In the data rows, the value 128 means zero.
Each row has a hidden score. How much does it go up from the first row of each pair to the second? 15 means little or no change, 30 a big rise and 0 a big fall. The score is a weighted sum of the row's numbers plus the product of two more (or one squared), each taken from its middle value.
179,119,123,62,135,76,126,109,148,165,173,135,148,90,166,169
149,99,163,106,171,102,146,88,123,110,138,80,120,117,118,148 >> 11
116,138,126,104,155,175,116,132,134,147,35,135,124,98,102,165
94,109,128,146,112,104,180,131,170,101,61,141,142,157,39,151 >> 17
111,156,154,119,189,200,153,132,120,158,105,107,29,133,106,186
115,135,150,70,136,103,91,116,193,130,175,138,142,131,118,119 >> 18
100,132,164,93,126,98,155,44,161,61,101,78,127,121,177,118
141,130,142,128,76,136,72,153,90,214,121,118,125,172,120,154 >> 15
97,105,138,105,140,142,146,171,99,136,108,97,89,173,146,95
127,61,95,124,190,115,170,146,117,162,193,71,152,112,112,103 >> 19
96,120,101,91,86,169,93,61,77,122,131,120,104,125,119,107
133,143,109,101,166,118,71,73,121,108,98,117,151,113,73,118 >> 12
131,94,235,95,166,54,134,110,165,25,159,194,140,72,166,244
54,105,145,64,145,184,65,111,107,116,108,114,114,163,117,203 >> 23
212,181,87,123,89,164,128,194,96,113,120,128,216,120,120,49
128,161,139,132,127,52,147,174,72,184,199,157,130,142,159,170 >> 18
156,192,36,126,27,127,63,154,95,164,134,119,117,204,122,146
133,134,124,138,147,141,135,97,118,137,149,108,64,135,131,147 >> 11
61,66,181,149,98,229,131,108,123,144,135,190,129,177,74,181
97,98,220,117,142,192,84,102,130,148,92,126,159,111,145,147 >> 21
103,174,116,45,210,98,188,142,114,117,173,130,111,97,117,183
82,79,135,117,143,122,174,95,136,141,113,74,118,117,129,91 >> 16
155,159,82,130,99,126,91,113,123,187,157,80,109,113,114,82
145,149,194,173,142,154,105,103,112,185,90,147,137,154,114,137 >> 11
140,170,142,49,155,102,154,166,117,78,88,125,148,96,209,168
176,144,142,78,58,144,83,78,100,212,100,125,139,154,211,190 >> 15
138,153,89,170,121,136,134,102,79,96,122,157,143,87,154,85
129,106,178,85,122,87,133,73,152,63,167,123,186,107,195,130 >> 18
88,144,199,80,191,121,157,97,154,99,133,149,80,113,140,152
76,111,193,153,195,135,104,124,149,186,100,90,197,111,80,160 >> 21
152,142,113,88,110,189,88,140,112,113,143,92,160,200,76,143
128,172,108,140,87,155,169,149,129,117,134,133,159,157,72,165 >> 14
163,92,164,199,167,120,91,84,110,155,123,133,50,163,65,197
121,97,203,109,141,108,109,24,189,106,174,129,153,101,53,143 >> 23
172,121,131,126,64,184,105,81,150,117,166,198,96,110,126,117
145,95,65,154,74,103,100,255,154,105,45,98,158,83,50,93 >> 27
75,156,155,159,134,126,86,112,137,110,144,188,166,117,103,146
119,102,135,179,118,103,60,131,151,173,151,193,107,201,83,106 >> 14
101,92,126,145,61,49,163,181,77,66,159,130,145,70,114,90
110,75,132,146,90,126,167,38,130,144,103,123,156,157,126,104 >> 7
109,134,103,121,166,152,153,157,164,96,160,128,154,123,113,161
82,96,160,164,139,103,175,126,137,198,95,125,178,105,92,172 >> 19
141,175,137,82,164,41,159,122,149,100,79,135,212,54,111,145
148,98,156,163,163,69,130,99,148,193,143,119,33,115,142,82 >> 10
149,100,98,121,156,94,117,126,146,125,146,86,119,99,179,89
179,102,126,135,117,152,127,117,101,88,146,130,121,139,147,184 >> 10
100,109,200,46,112,61,112,113,144,33,137,216,130,61,175,255
136,106,128,90,127,132,109,127,132,106,103,179,114,83,211,130 >> 15
143,145,79,149,12,50,157,204,73,95,128,183,205,115,94,109
93,129,185,196,131,164,81,172,117,136,98,178,167,215,158,165 >> 1
60,132,182,140,129,126,105,120,157,90,117,153,152,97,104,106
86,122,71,162,200,234,134,171,50,83,135,21,163,113,70,80 >> 18
109,118,175,104,181,128,124,186,120,123,152,121,192,129,212,110
79,101,156,136,134,233,72,111,94,142,193,113,115,115,143,117 >> 17
146,135,103,166,117,109,159,117,159,118,168,127,117,142,88,78
136,119,84,172,102,164,170,221,91,113,112,117,95,132,67,102 >> 18
167,173,108,198,137,141,143,96,122,170,89,128,184,109,99,167
118,74,122,146,112,123,178,168,111,182,162,132,55,134,114,150 >> 23
181,164,193,168,129,126,171,114,88,125,143,140,99,175,168,164
124,80,150,200,105,133,80,114,108,84,162,115,130,125,99,129 >> 19
90,163,41,143,168,168,132,219,146,146,115,43,189,146,92,143
61,193,116,190,90,100,177,114,108,121,197,101,119,96,136,83 >> 18
104,132,95,141,102,83,101,152,75,145,112,133,90,113,144,111
151,175,176,137,117,117,183,158,192,141,179,140,203,196,135,146 >> 6
205,163,161,145,166,143,151,72,163,133,136,158,106,137,133,153
191,122,96,139,106,87,80,138,129,108,144,89,129,149,123,85 >> 22
93,111,163,108,177,199,30,114,76,191,101,161,116,138,94,184
146,174,97,140,125,97,104,138,90,97,130,159,145,121,142,158 >> 4
179,109,178,115,162,113,119,122,168,127,80,128,105,87,143,115
115,134,124,124,165,149,129,165,171,183,164,126,61,150,163,182 >> 16
149,148,115,166,192,161,188,138,148,159,134,107,91,135,188,135
120,104,144,195,23,62,147,145,96,62,133,81,83,123,146,83 >> 28
115,102,167,174,163,179,171,136,176,225,126,136,106,143,120,178
107,143,175,128,147,68,125,131,117,155,146,90,94,121,114,176 >> 15
158,89,127,114,164,125,115,143,128,188,132,151,90,143,142,136
89,100,76,105,106,114,62,159,66,52,132,57,122,181,131,140 >> 17
130,136,54,131,118,113,127,107,103,163,122,136,73,68,60,95
123,97,130,112,93,141,150,72,92,74,129,58,99,173,199,107 >> 13
143,137,120,141,114,195,181,166,219,22,105,214,173,92,58,134
204,83,134,153,171,157,92,101,85,163,111,160,60,136,114,152 >> 16
149,160,84,142,37,119,115,175,117,74,78,162,123,120,123,142
192,141,117,142,215,110,114,163,123,233,108,63,94,166,64,167 >> 8
135,89,89,140,92,216,77,241,66,195,75,134,107,183,19,151
123,133,191,153,181,135,131,101,148,168,160,170,115,98,119,122 >> 10
139,180,146,75,121,87,124,124,137,110,115,112,150,150,108,97
136,149,139,144,132,192,89,135,95,159,110,147,188,73,150,122 >> 18
168,134,133,175,155,148,169,93,160,164,128,146,124,168,112,151
200,77,177,164,97,173,87,140,96,189,152,139,132,153,153,107 >> 24
94,122,158,154,138,212,128,161,138,157,127,166,137,121,148,163
160,90,50,215,50,180,182,128,122,135,107,183,159,202,125,80 >> 9
137,184,27,166,121,153,174,125,95,162,141,110,125,123,90,139
101,98,80,111,150,86,172,89,172,56,133,51,121,62,126,128 >> 20
89,174,126,144,124,115,142,87,147,114,118,138,115,140,27,88
68,115,138,75,94,255,113,150,32,151,143,79,135,210,135,177 >> 25
123,120,115,138,137,123,119,145,160,189,138,140,92,122,182,134
145,122,119,148,120,131,134,127,141,150,70,90,74,155,100,162 >> 12
46,130,167,103,178,188,127,82,144,86,168,84,120,173,47,180
123,86,203,174,155,143,81,128,101,137,198,188,186,153,100,158 >> 16
112,104,163,118,188,131,126,167,104,165,141,120,150,179,166,125
199,174,117,155,53,116,141,180,73,81,127,119,228,134,113,107 >> 8
157,171,140,135,87,118,164,152,135,123,141,111,163,126,152,120
160,116,137,162,180,148,148,145,107,138,180,144,141,143,184,98 >> 15
124,178,123,83,146,72,159,62,151,83,148,116,189,83,134,128
141,73,165,119,133,73,116,57,162,26,98,193,115,86,184,224 >> 11
140,116,137,86,70,119,99,162,79,100,141,111,177,127,157,130
134,181,96,141,59,138,42,199,85,122,123,121,138,194,98,131 >> 11
133,103,136,154,119,140,125,93,147,123,126,88,86,117,133,82
62,109,56,20,133,124,113,125,82,114,107,16,109,158,110,162 >> 27
170,146,158,173,129,139,67,152,85,129,81,192,127,175,141,195
109,116,135,133,103,129,164,116,198,174,170,156,145,168,84,133 >> 21
202,94,151,167,122,107,160,56,136,162,147,144,96,193,83,96
94,121,107,166,139,142,96,109,106,110,182,159,63,141,167,131 >> 20
148,110,107,197,113,129,85,87,122,163,136,177,120,124,145,159
133,45,165,89,156,141,119,93,138,120,138,127,116,79,108,146 >> 29
133,159,187,73,165,87,159,148,137,122,95,162,145,69,152,192
139,125,176,125,117,99,78,155,122,125,118,172,99,114,150,133 >> 12
144,129,146,163,153,87,155,148,178,147,103,90,129,132,104,126
189,185,61,113,65,151,141,135,84,97,113,109,128,130,110,58 >> 16
189,148,83,91,111,128,87,183,51,138,152,108,186,141,81,78
128,89,131,106,153,105,134,60,148,124,122,118,103,134,166,102 >> 13
171,133,128,118,113,203,73,73,138,135,99,111,87,141,195,107
199,152,105,106,153,157,114,67,176,180,94,115,127,154,166,128 >> 14
169,126,60,146,80,60,147,142,105,142,124,115,157,124,123,95
116,120,182,149,162,115,172,135,250,99,76,206,170,114,118,157 >> 10
123,90,175,60,129,61,129,149,75,75,161,62,67,201,64,45
121,227,140,154,74,83,170,75,149,142,160,189,126,91,125,127 >> 11
107,94,119,134,70,128,125,158,128,56,109,113,107,120,143,105
130,77,140,119,134,111,121,92,70,81,136,91,132,107,127,138 >> 14
143,146,91,155,129,161,96,36,132,153,23,129,93,140,153,126
131,82,148,136,118,28,206,115,183,101,186,158,150,99,102,109 >> 22
116,143,107,169,76,75,130,148,119,87,116,156,112,89,134,103
130,167,151,153,87,108,104,69,182,90,41,141,198,145,169,75 >> 8
162,158,98,200,162,122,164,104,144,184,159,137,116,145,90,124
143,116,151,148,71,50,149,77,197,74,186,152,146,97,80,109 >> 22
126,122,93,157,159,102,172,91,198,134,106,188,123,120,67,136
109,129,124,143,118,192,158,149,107,140,68,113,105,169,89,103 >> 16
128,194,149,140,161,103,122,94,152,118,113,140,110,104,117,119
76,128,200,95,134,113,148,87,135,134,120,129,143,156,117,149 >> 19
222,192,93,112,90,97,148,132,151,146,127,111,140,62,121,163
210,134,114,89,139,119,133,164,142,54,147,157,174,115,173,89 >> 16
194,69,95,205,111,76,218,88,122,56,174,149,100,109,142,0
105,154,148,89,133,124,96,103,140,169,131,163,141,157,124,98 >> 17
85,126,156,3,145,122,93,102,127,144,74,171,149,32,217,182
113,114,196,104,160,42,164,160,143,114,93,179,142,102,117,153 >> 3
75,95,132,83,119,98,136,115,166,136,120,104,88,167,80,155
191,156,90,157,116,80,99,143,109,202,131,159,87,118,87,139 >> 8
119,146,124,94,62,117,157,168,120,113,82,44,145,124,77,122
61,129,88,106,115,84,123,42,131,58,110,99,135,77,78,132 >> 15
94,89,139,64,116,150,88,137,101,158,165,159,93,145,102,144
23,171,116,137,123,83,161,130,60,68,118,58,153,132,134,61 >> 21
86,153,75,201,59,86,125,147,103,65,123,52,102,81,126,59
140,101,190,137,192,157,106,123,104,119,131,165,110,104,134,169 >> 3
111,118,140,108,91,162,117,162,74,122,69,120,152,201,196,81
197,223,108,68,74,96,207,146,167,78,114,168,230,35,134,52 >> 14
96,127,106,47,131,59,143,93,141,121,117,158,100,87,159,135
138,123,206,136,193,97,192,83,201,120,131,169,108,91,93,124 >> 5
153,161,136,102,140,88,173,113,161,136,158,157,106,121,88,179
141,118,93,108,122,210,108,166,112,57,125,110,169,173,124,146 >> 17
142,101,156,141,114,140,161,116,133,125,91,108,115,185,155,93
170,117,46,165,177,185,165,158,136,163,150,111,69,70,174,131 >> 16
179,147,73,113,134,147,68,169,137,148,130,116,133,147,150,137
112,117,177,89,147,136,153,155,162,100,188,92,139,147,166,172 >> 19
152,210,92,119,78,133,146,152,130,54,136,128,180,82,107,63
118,172,168,204,130,47,125,133,133,149,69,141,199,100,119,124 >> 15
158,179,143,132,111,140,109,68,82,205,131,126,126,162,179,179
162,182,69,147,95,110,31,126,84,134,106,84,119,206,75,210 >> 14
171,183,133,118,110,98,63,137,129,203,141,172,134,100,147,148
194,115,136,176,113,134,127,80,133,149,127,176,102,190,137,91 >> 9
125,139,184,142,112,152,108,146,117,85,128,160,158,79,161,192
99,131,122,106,157,128,123,150,93,118,120,144,80,114,96,140 >> 18
75,154,78,113,174,152,143,140,158,147,123,79,80,137,136,171
156,160,85,113,155,195,173,135,156,105,123,100,110,130,151,157 >> 10
163,124,123,136,101,147,101,159,124,184,100,156,118,126,180,200
121,101,157,171,100,157,137,103,157,137,75,141,130,137,78,135 >> 13
165,135,77,162,51,83,139,166,131,79,174,115,170,103,111,80
103,148,159,135,117,131,128,163,110,128,110,134,168,130,228,194 >> 14
109,138,103,154,102,132,194,122,105,130,129,142,140,101,115,130
130,183,168,148,77,127,179,105,165,120,131,108,136,155,162,122 >> 12
115,101,121,153,69,160,91,108,88,150,62,155,169,151,183,122
135,146,152,140,87,137,63,118,170,169,53,141,165,187,138,194 >> 10
78,122,126,149,115,138,120,153,108,62,164,139,176,143,150,90
125,140,202,128,194,121,100,80,175,104,93,142,195,117,108,123 >> 11
82,187,81,172,138,118,118,86,168,149,160,189,100,4,111,102
148,60,91,187,218,255,176,214,126,127,160,137,25,106,181,145 >> 16
100,81,112,100,136,151,195,120,173,173,175,72,92,255,101,195
156,119,96,198,35,134,122,96,123,127,103,127,113,162,100,95 >> 13
207,162,73,137,115,131,108,175,83,193,169,173,94,122,55,119
153,148,123,75,108,176,73,99,118,164,128,198,82,137,189,132 >> 19
136,133,185,111,197,146,109,123,128,129,100,87,84,78,98,203
121,98,210,106,134,98,132,135,131,173,78,197,168,89,209,162 >> 21
122,128,134,166,97,99,139,100,149,79,137,155,125,144,109,112
127,71,119,71,157,157,134,130,82,100,105,104,140,163,165,186 >> 22
161,105,189,135,134,114,165,74,109,123,142,104,127,155,151,113
139,131,114,131,148,184,60,133,165,130,191,126,29,90,122,195 >> 14
175,163,102,146,76,72,166,239,102,125,171,142,75,99,149,64
98,123,78,107,190,149,155,127,153,164,136,106,193,195,0,139 >> 10
129,135,118,128,139,169,147,123,196,88,102,186,160,105,130,175
190,112,62,142,75,114,98,223,134,145,215,106,167,128,81,53 >> 18
152,82,132,150,163,128,103,111,138,142,177,134,154,133,182,178
65,110,70,160,136,102,152,211,112,118,109,106,96,56,128,157 >> 21
114,185,164,67,132,120,118,87,100,100,121,142,115,107,152,142
119,117,154,171,167,110,201,109,105,126,168,149,80,85,129,40 >> 14
98,149,118,150,117,81,77,82,168,149,119,142,149,147,145,66
70,129,151,116,132,141,108,190,135,83,35,135,139,14,134,160 >> 19
76,78,116,118,166,131,73,70,86,117,111,102,187,148,142,96
55,125,144,90,192,198,158,124,147,123,160,46,87,189,120,132 >> 12
153,191,173,96,146,188,120,95,58,91,175,149,104,109,116,145
182,140,72,136,189,147,112,161,198,138,140,122,174,70,87,59 >> 17
183,169,106,173,132,115,76,147,66,215,88,113,152,184,154,125
122,145,143,45,175,113,96,105,167,68,119,135,174,85,78,148 >> 21
175,182,117,133,136,69,89,69,113,192,84,170,110,87,147,118
198,72,146,107,99,92,132,45,178,138,120,134,58,90,149,84 >> 15
